In the data rows, the value 128 means zero.
Some points, one per row:
[128  77 134 109 136 111 107 157 137 171 170 126 142 137 123 128 107]
[150  20 160 115 131  61  94 173 187 248 173 156 179 105 112 108 165]
[149 111 164 128 108 114 123 143 164 179  99 145 135  92 147 122 178]
[103 158  69 198 142 167 138  88  68  89 160 113 152 135 126 109 109]
[152 180 131 137  97 147 152 111 114 109  56 106  85 102 176 119 182]
[119  98 111 172 125 156 129 122  90 169 170 129 152  95 139  81 187]
[ 57 128  98 123 156 154 128 107 108  52 162 111 126 183 132 134  39]
[ 96 124 107 147 139 158 121 103 104  91 168 117 144 150 134 118  93]
[130  97 173  50 142  86 109 135 171 153 150 143 144 133  97 174  74]
[168 178 158  73 106 115 130 113 139 102  89 134  62 138 129 186 141]
[139 157 160  66 128 110 114 147 159 100 103 142 120 148  89 180  65]
[ 51 105  64 140 206 158 120 137  82  75 208  85 140 181 124 120  41]
[150 174 114 164 104 147 143  94 118 131 103 118 124  84 134 108 158]
[166 130 167 108  85 105 127 127 158 155  80 147 102 105 128 124 167]
[105  99 107 167 138 139 117 135 126 146 154 141 178 137 130 100 133]
[107 131 139 111 139 122 124 125 146 116 132 124 129 132 117 132  83]
[161 143 116 176  99 141 137 110 124 158 106 137 147  82 135 101 178]
[ 73  46 129 101 191 128 102 172 152 149 220 133 182 131  91 118  93]
[143  60 147 160 106  97 132 148 159 220 133 130 160  88 146  94 203]
[163 160 149  87 103 108 135 123 141 105  84 144  84 129 118 167 145]
[193 186 171  85  78 123 135 114 169  98  34 152  95 105 124 157 157]
[152 119 162 124  93 112 127 149 132 175  84 125 131  78 117  98 116]
[ 90  91  98 128 167 152 102 138  94 113 186 127 181 128 105 106  49]
[ 98 102  83 210 125 155 140 121  61 164 159 104 173 116 168  54 205]
[195 166 168  83  84 124 131 109 162 123  53 156 106 104 116 165 142]
[164 124 164 102 110  86 122 143 178 187  88 135 109  95 119 138 154]
[ 68  84  74 188 172 152 126 140  62 124 215 119 165 155 129  83 114]
[107  88 107 177 139 155 123 119 104 150 167 134 169  78 115  70 128]
[159 199 145 111  88 148 147  92 125  71  63 125  83 121 139 152 132]
[146 201 100 155 100 165 165 104  80  76  84 106  94 132 164 137 176]
[ 84  54 107 145 174 137 109 154 125 173 189 117 192 128  93  90  88]
[146 208 150  89 126 122 147 114 141  82  79 134  92 143 111 179  93]
[ 96  68 120 131 156 112 102 158 138 161 187 137 185 151  91 117  83]
[136 135 144  66 139  89 120 139 156 120 125 131  85 162 106 185  69]
[111  94 113 164 132 128 135 113 108 152 180 133 116 132 149  94 173]
[149  63 142 147 110 100 120 159 162 218 118 123 126  84 160  95 202]
[102  96  97 179 156 124 117 126 118 164 168 125 150 116 131 103 145]
[119 169 120 103 135 136 141 112 116  60 142 115  86 170 138 163 109]
[108 173 121 126 140 165 138 119 110  71 110 113 120 130 138 135 120]
[148 151 139  59 152  90 108 129 163 108 130 148 127 173  62 206  29]
[117  28 147  99 154  83  88 179 184 201 179 149 200 133  64 124  69]
[147 143 150 115 113 107 121 139 155 129  96 150 145 132 116 140 125]
Here are 24 more points, each followed by its number:
[ 73  81  76 210 138 163 129 124 105 156 166 107 195 113 140  56 160] 0
[ 82  81  75 192 179 143 114 131  86 153 195 110 203 151 132  80 103] 1
[142  99 161  40 137  87 104 168 170 133 145 131 100 156  86 165  61] 2
[190 148 158 114  94 103 126 124 157 165  79 145 117  88 105 138 153] 3
[133 164 120 133 115 158 142  99  92  91 114 112  87 143 157 134 163] 4
[153 110 180  17 137 103 103 176 216 124 113 131 113 134  94 186 104] 5
[ 68 114 107 100 164 129 112 120 127  58 179 112 114 180 115 143  38] 6
[144 160 149  90 117 118 136 112 140 106  99 127  57 144 107 177 110] 7
[196 162 198  54  91  94 136 147 161 154  51 141  62 107 114 173 146] 8
[156 159 163  85 120 101 128 132 165 129  79 128  94 104 110 175 120] 9
[153 214 147 127  83 155 153  91 114  62  60 118  61 106 148 137 156] 10
[132 154 139  84 127 119 124 118 152  87 122 116 103 158 126 176 102] 11
[172 173 157 105 104 136 149 143 126 125  65 129 101 109 152 140 183] 12
[141 138 120 179 102 144 138 100  94 141 129 122 110 109 172  99 204] 13
[166  74 153 152 116  95 132 154 149 230 107 147 175  85 141  82 206] 14
[138 121 175  78 119 140 137 131 169 115 102 122 127  96 138 150 156] 15
[116  41 131  88 165  89  95 175 193 185 185 148 181 155  86 139  83] 16
[114 121 109 167 117 171 145 112  77 133 164 113 133 102 140  91 166] 17
[220 188 181  80  66  88 136 115 179 141  33 154  81  84 115 168 156] 18
[173 176 153  93  95 121 147 121 135 100  77 136  77 123 130 158 151] 19
[118 135 121  89 157 103 118 120 119  73 152 141 112 178 112 170  76] 20
[149 102 141 156 105 128 123 132 147 185 117 156 169  82 122  97 168] 21
[ 98 164  52 228 134 178 162 100  59  70 129 130 154 195 210  98 237] 22
[128 213 111 166 103 179 167  95  63  65  86 111  91 127 170 120 183] 23
Which of these numbered points is nearest to each point below, ignoring the 3 directions in which the first points spread most? Its number follows each.
[169 174 150 117  81 135 150 123 118 129  69 116  79 101 157 126 198] > 2
[ 91 146 102 104 161 168 124 129  91  69 187 114 119 156 101 149  61] > 17
[ 79  69  80 161 173 120 109 135 100 122 230 132 171 168 116 107  86] > 20
[ 88 180 114 123 152 191 148 101 103  30 128 101 130 142 146 141 118] > 15
[144 209 140 112 100 166 142  86 118  56  75 130 107 112 129 142 112] > 21
[ 60 127  65 168 198 135 123 114  95  62 223 137 162 209 124 148  48] > 20
[ 90  74 108 158 127 135 129 125 125 147 164 109 141 123 143  80 135] > 6
[124 114 119 108 128 126 131 140 126 123 162 134 122 140 113 137 116] > 19
[148 128 136  67 142 106 117 139 141 106 134 139 109 159  92 172  79] > 19
[ 90  68 105 173 165 127 113 141 125 163 189 130 179 126 135  90 127] > 16
[178 162 169 102  74 121 138 141 170 156  28 141 111  79 138 129 185] > 0
[109 118 138 107 112 119 128 129 145 112 125 123 108 132 131 127 105] > 6
[116 138  81 194 123 151 147  90  63 104 148 124 142 122 155  98 165] > 20
[ 85 117  78 188 144 141 124 125 102 117 175 105 140 144 170  96 160] > 11
[ 93 105 105 178 173 123 135 123 109 139 160 136 152 112 123 103 139] > 9
[ 84  87  89 155 167 139 124 131 103 135 173 106 144 147 141 112 111] > 11
[131 125 140 166  99 119 130 126 146 167  97 141 132  99 147 108 172] > 0
[ 98 165 114 108 133 169 147 100  74  61 144 102  84 159 144 148  98] > 4
[185 151 189  87  55 104 148 113 175 137  35 130  69  86 156 149 177] > 6
[ 72  71  76 175 186 121 117 158  88 143 220 145 200 175 118  89  72] > 14
